In the data rows, zero lies at 4.5, halfway between 4 and 5.
In each game, the first row plays the second. By how much does the first row win? 10 means about a draw, 20 a big win and 0 a big loss. Wins can go round in a circle. Each row has two weighted sums of its numbers, A and B, taken from their middle values. A row wins by its A times the other's B, less its B times the other's A.
[3 4 7 5 3 5 6 4 7 3 2 6 5 3]
[3 3 5 5 4 4 5 5 5 4 2 5 5 5]: 12
[6 3 5 3 6 1 5 7 3 3 3 5 5 6]
[5 2 5 5 7 5 5 5 3 5 5 5 3 4]: 2
[7 3 2 3 4 3 5 5 3 4 5 4 4 8]
[3 3 6 5 6 6 3 4 6 3 2 4 5 3]: 13
[1 4 7 5 3 6 6 5 7 2 2 4 7 2]
[6 3 4 4 5 1 5 5 4 4 3 5 5 6]: 11
[2 2 5 6 5 6 4 3 6 3 2 4 6 3]
[5 8 4 4 3 4 6 5 3 5 6 6 4 4]: 12
[1 4 4 8 3 7 5 2 7 6 3 3 7 3]
[7 4 4 3 6 3 4 7 3 5 5 4 5 6]: 14
[3 4 7 4 5 7 6 4 4 6 4 5 5 2]
[2 4 6 6 3 6 5 4 7 3 3 4 7 3]: 7
[6 6 2 3 4 5 7 4 2 7 6 4 4 7]
[6 5 3 5 4 2 3 6 4 2 7 4 3 5]: 8
[7 5 4 3 5 2 2 5 5 2 5 5 4 5]
[6 4 1 7 5 2 2 7 3 3 8 3 3 6]: 11
[8 5 1 4 3 4 6 5 1 8 9 4 2 9]
[3 4 4 6 5 5 2 4 6 3 4 3 6 4]: 3
[5 1 4 5 8 5 2 5 5 5 4 3 4 5]
[6 9 3 2 4 5 5 4 3 5 7 7 4 4]: 9
[8 4 4 3 4 1 2 7 4 2 6 5 3 5]
[4 5 4 5 2 5 6 3 4 6 6 5 3 6]: 8
[4 5 2 6 3 3 4 4 5 3 5 5 5 5]
[3 0 3 9 6 4 3 5 3 4 6 3 3 5]: 11
[5 9 3 3 3 5 7 2 3 5 6 7 4 4]
[7 5 3 4 6 4 5 4 1 9 7 4 3 7]: 10
[5 3 3 5 6 3 2 5 6 3 5 3 4 6]
[3 3 7 4 5 4 4 8 6 1 2 4 6 3]: 9
[3 3 5 6 7 6 5 3 4 5 5 3 4 4]
[5 6 6 3 6 4 6 4 3 4 5 6 2 4]: 10
[6 5 4 3 7 5 4 4 4 5 6 3 3 5]
[5 7 2 4 2 3 3 3 5 3 4 6 5 5]: 12
[7 4 3 4 6 3 5 5 1 5 8 6 2 6]
[6 6 4 3 7 6 5 4 4 6 7 4 3 5]: 9
[3 2 6 6 8 5 2 5 8 2 2 2 6 4]
[5 5 0 7 3 3 4 5 2 5 8 5 3 6]: 13
[4 7 4 4 2 6 4 2 5 4 2 7 7 3]
[5 6 2 4 4 5 4 3 5 4 5 5 5 5]: 9
[4 2 4 7 4 4 2 5 7 5 3 3 6 5]
[4 2 8 5 6 6 2 6 7 5 4 2 5 3]: 11
[1 4 6 6 4 8 7 3 6 6 3 3 6 4]
[6 6 4 4 5 3 4 5 4 3 7 5 2 5]: 10
[3 5 5 6 3 7 6 3 6 7 5 4 4 4]
[4 6 8 4 5 5 4 6 6 4 3 4 6 1]: 7
[5 4 2 6 6 5 4 3 3 7 6 3 3 7]
[3 5 6 6 4 5 6 3 6 6 3 5 5 3]: 14
[5 6 6 4 6 5 4 7 5 5 5 3 5 3]
[4 0 6 6 7 5 3 6 5 3 4 4 4 4]: 13
[6 5 6 3 8 6 4 4 6 5 4 3 4 4]
[4 6 5 3 3 3 7 5 4 3 4 6 5 4]: 12
[4 6 3 5 3 3 3 4 7 1 3 5 6 3]
[5 3 5 5 5 5 3 5 6 5 4 3 5 5]: 13
[5 6 4 3 5 6 5 2 3 8 4 6 5 5]
[4 5 8 2 7 7 5 5 6 3 3 4 5 2]: 9
[6 2 4 5 5 4 3 6 4 6 5 2 4 7]
[4 6 6 2 3 6 7 3 2 5 4 8 4 2]: 11
[1 3 9 6 3 5 3 6 9 1 1 4 7 0]
[4 4 5 4 5 3 6 6 4 3 2 5 6 4]: 11
[5 3 3 6 6 4 4 4 3 5 6 4 2 6]
[5 6 2 5 5 5 7 3 2 9 7 4 3 7]: 9
[6 8 4 2 4 3 5 3 4 4 6 6 3 5]
[5 4 4 5 5 3 1 7 6 1 4 4 5 4]: 13
[8 6 3 3 5 3 3 6 4 3 7 4 3 5]
[6 4 4 5 7 6 4 5 4 7 6 2 4 6]: 10
[3 4 5 4 5 6 3 4 6 3 1 5 6 2]
[7 4 2 5 4 1 2 6 4 3 5 4 3 6]: 17
[3 5 7 3 6 7 5 4 6 4 5 4 4 2]
[6 2 3 6 7 3 2 6 5 3 6 2 2 6]: 11
[5 6 4 4 2 3 5 5 4 4 6 5 4 4]
[4 5 4 4 6 8 6 3 4 6 5 4 4 4]: 10
[3 7 4 4 4 6 6 2 5 3 4 6 6 3]
[6 6 1 4 2 5 5 3 0 9 8 6 4 6]: 9
[7 6 6 1 5 2 5 5 3 3 6 7 2 5]
[8 5 3 3 4 3 3 7 4 5 7 3 3 7]: 5
[8 5 3 3 4 2 2 7 3 4 7 5 3 5]
[2 3 4 8 3 7 4 4 7 5 4 2 6 5]: 5
[0 4 5 7 2 6 5 3 6 2 2 6 7 1]
[5 3 5 4 7 4 3 5 6 4 4 3 4 5]: 8
[2 3 7 5 5 4 5 5 6 3 1 5 6 3]
[6 6 2 4 3 2 3 4 5 3 5 5 5 6]: 12
[3 3 5 6 3 6 4 4 4 4 4 6 6 3]
[3 3 8 5 6 3 4 5 6 3 0 5 7 2]: 11
[3 5 5 4 5 6 5 2 6 4 1 6 6 3]
[2 2 5 7 4 6 5 2 7 5 2 4 6 5]: 9
[5 7 4 3 5 7 6 1 2 8 4 6 5 4]
[5 7 2 3 4 3 7 6 2 5 6 5 4 6]: 6
[3 3 5 5 5 4 4 5 6 4 3 4 6 4]
[6 4 3 6 4 2 3 6 4 2 6 4 3 5]: 11
[4 4 4 7 6 5 4 4 5 7 5 3 5 4]
[6 5 5 3 5 4 3 7 5 2 5 4 4 3]: 10
[1 2 5 8 3 6 4 3 8 4 2 3 7 3]
[7 5 4 3 5 2 1 7 5 2 4 5 4 5]: 7
[4 3 5 5 4 5 3 5 4 5 3 5 5 3]
[6 5 4 4 3 4 4 6 2 5 7 6 3 4]: 13
[7 2 0 8 6 1 1 7 4 4 8 2 2 8]
[4 2 5 5 7 6 2 4 7 4 2 3 6 4]: 8
[5 4 4 3 3 3 5 7 4 2 5 4 4 6]
[4 4 6 5 6 3 5 6 5 4 2 5 6 2]: 9
[3 4 5 6 3 4 5 4 5 4 4 5 5 5]
[6 7 6 1 5 4 5 4 4 4 4 6 4 4]: 10
[3 5 6 6 3 6 6 4 6 6 4 4 5 4]
[6 3 1 5 4 4 4 5 3 7 7 3 3 9]: 12
[3 3 4 6 4 5 3 6 5 3 3 4 6 2]
[7 3 2 6 5 2 2 7 3 3 7 3 2 6]: 11
[3 5 6 6 4 4 5 5 6 4 4 5 6 3]
[4 2 6 6 4 4 2 6 7 3 4 3 5 4]: 8
[5 6 8 1 7 6 5 4 5 3 4 5 4 3]
[7 3 2 5 5 3 1 6 3 6 6 3 3 6]: 13
[4 3 6 7 6 5 2 6 7 5 4 2 6 3]
[1 3 7 7 1 6 5 2 9 4 2 5 6 3]: 13
[5 6 5 3 3 3 4 5 4 3 4 7 5 3]
[4 7 6 3 4 6 5 5 5 3 5 5 4 2]: 10
[4 3 5 7 6 4 2 5 6 6 4 2 6 3]
[5 6 4 4 5 6 5 4 3 6 6 5 4 4]: 10
[7 5 0 6 4 3 3 5 2 6 7 4 3 7]
[3 5 3 6 4 5 5 2 5 4 4 5 5 4]: 6
[7 5 1 3 4 2 6 5 1 7 6 5 4 8]
[3 4 7 5 4 6 4 5 7 4 4 4 6 3]: 3
[2 3 8 5 5 6 3 6 8 0 1 4 7 1]
[4 1 5 7 8 5 2 7 5 3 6 2 3 5]: 9
[3 1 5 7 4 6 2 5 8 4 3 2 7 5]
[6 3 6 3 5 2 4 6 4 4 4 5 4 5]: 15
[8 5 2 3 5 3 4 5 2 7 7 4 2 8]
[6 8 6 1 5 3 6 5 4 2 6 7 3 4]: 10
[5 4 5 3 3 2 5 6 4 3 4 5 4 6]
[3 5 5 3 3 5 7 4 5 4 3 5 5 5]: 10
[5 6 6 2 7 5 5 3 6 4 4 4 4 4]
[7 6 4 3 4 5 5 5 1 6 7 6 2 5]: 11
[6 4 3 4 7 4 5 5 3 6 4 4 5 6]
[3 4 3 7 3 5 5 4 5 5 5 4 6 6]: 8
[5 4 3 5 3 5 4 3 4 6 3 5 6 5]
[4 6 4 4 3 4 6 3 4 4 4 7 4 4]: 10
[5 5 5 3 4 3 5 8 3 3 5 4 4 5]
[2 4 5 6 3 4 6 3 6 4 2 6 6 3]: 8
[6 5 2 5 6 3 3 7 3 3 8 4 2 5]
[3 3 4 6 7 7 7 1 3 8 4 4 4 5]: 8
[7 6 2 3 4 4 7 4 1 8 7 4 2 9]
[4 5 5 4 8 7 5 3 5 6 5 3 3 4]: 9
[1 5 7 4 5 7 7 2 6 3 1 6 6 2]
[1 5 7 7 2 7 5 3 8 3 3 5 6 1]: 15
[2 4 6 5 4 7 5 3 5 4 4 5 5 2]
[6 3 3 5 6 3 4 5 2 5 7 4 2 6]: 10
[5 5 8 3 4 3 5 6 5 3 4 6 4 3]
[2 5 5 4 1 5 6 5 6 2 3 4 6 4]: 10
[7 4 1 6 5 2 2 6 2 5 8 4 2 7]
[7 7 2 2 3 4 5 3 2 7 6 7 3 6]: 9
[3 3 7 4 5 6 5 4 5 3 2 6 5 2]
[2 4 6 7 3 5 4 3 8 4 3 5 6 2]: 8
[3 7 6 5 3 7 6 5 6 4 6 4 5 2]
[5 3 3 6 5 4 5 3 3 6 6 5 3 6]: 15
[1 3 8 5 6 6 6 4 8 0 1 5 6 1]
[3 7 5 4 4 6 5 2 6 4 3 5 6 3]: 14
[6 5 4 4 7 5 5 4 3 8 5 4 4 6]
[5 2 6 5 8 6 4 5 4 5 5 3 3 5]: 10
[5 5 4 3 4 2 6 5 3 4 3 6 5 6]
[7 4 4 3 4 0 4 7 3 3 4 5 4 6]: 8
[3 5 4 4 3 4 5 3 6 2 2 7 6 3]
[5 4 5 4 6 2 3 6 6 1 4 4 3 4]: 15
[6 4 3 4 4 4 5 4 3 6 5 4 3 8]
[8 6 1 3 4 2 6 4 1 8 8 5 1 9]: 9
[6 8 4 2 3 3 3 6 5 2 5 6 5 3]
[7 4 0 6 4 3 1 5 3 6 6 4 4 6]: 11
[5 4 1 7 4 3 3 4 3 5 5 5 4 6]
[4 4 4 8 6 6 3 4 6 8 6 2 5 4]: 19
[7 6 4 3 6 3 4 6 3 4 7 5 2 5]
[4 6 5 4 3 4 5 4 4 4 4 7 5 3]: 10
[3 4 3 6 4 7 5 2 3 6 4 5 5 5]
[8 2 2 6 5 1 0 9 2 4 8 3 2 6]: 16
[7 3 5 3 4 2 3 7 5 3 4 5 4 6]
[4 6 3 4 3 8 6 5 5 6 7 2 5 6]: 5
[2 6 5 5 4 5 8 4 4 4 3 5 5 3]
[4 3 8 6 5 5 3 5 7 5 4 3 5 2]: 14
[6 5 3 5 3 3 5 3 3 6 5 5 4 7]
[3 3 6 6 4 6 3 4 8 4 3 3 6 3]: 12
[6 5 2 4 5 6 5 5 2 8 8 2 3 8]
[2 5 6 4 5 8 5 3 6 4 3 4 6 2]: 9
[4 5 5 5 2 4 5 6 5 3 5 5 4 3]
[7 5 4 2 5 2 4 8 3 4 6 4 3 6]: 13
[3 6 6 6 3 8 6 4 5 6 6 3 4 4]
[0 5 7 6 1 8 5 3 9 3 3 4 6 2]: 7
[4 6 4 5 2 4 3 5 6 2 3 5 6 3]
[3 5 5 4 5 9 5 2 5 7 2 5 7 2]: 12
[4 4 7 3 7 5 4 6 6 2 4 4 4 3]
[7 8 4 2 6 3 5 4 4 3 7 5 3 6]: 11
[3 4 3 6 2 6 3 3 5 6 3 5 7 4]
[9 3 1 5 6 2 1 8 1 5 8 3 2 8]: 11
[4 4 4 5 4 3 5 5 4 4 4 5 5 5]
[4 3 6 5 4 4 5 4 5 4 3 4 5 5]: 10
[6 4 4 2 4 2 6 6 4 3 3 5 5 7]
[2 5 4 6 2 6 5 3 5 3 3 6 7 2]: 8
[7 4 6 3 6 3 3 5 5 7 5 4 4 5]
[2 4 7 6 4 4 4 4 7 4 2 5 6 1]: 11
[7 8 6 0 4 4 6 4 3 4 5 7 3 4]
[4 4 3 5 5 5 6 2 4 7 4 4 5 7]: 11
[7 5 3 3 4 1 2 5 6 1 5 5 4 6]
[6 7 5 2 6 4 4 5 6 1 5 4 4 4]: 11
[6 4 5 4 4 3 4 6 5 4 5 5 4 5]
[5 3 3 6 7 4 3 5 5 6 3 3 6 6]: 12
[3 3 5 6 4 7 4 4 7 5 5 3 5 5]
[4 8 5 2 2 6 7 3 3 5 4 8 5 2]: 11
[4 4 5 5 3 3 5 3 5 5 4 5 4 6]
[4 4 4 6 2 4 3 4 4 4 4 5 5 3]: 13
[3 5 6 4 3 5 7 5 4 4 5 5 3 5]
[4 6 5 3 3 5 7 6 4 3 4 5 5 5]: 10
[7 6 4 4 3 3 4 6 4 5 6 4 3 6]
[4 5 5 6 4 7 4 3 6 8 6 3 4 5]: 11
[3 4 6 5 7 6 5 3 5 5 3 4 4 4]
[2 5 7 6 3 7 5 3 8 5 3 4 6 2]: 18
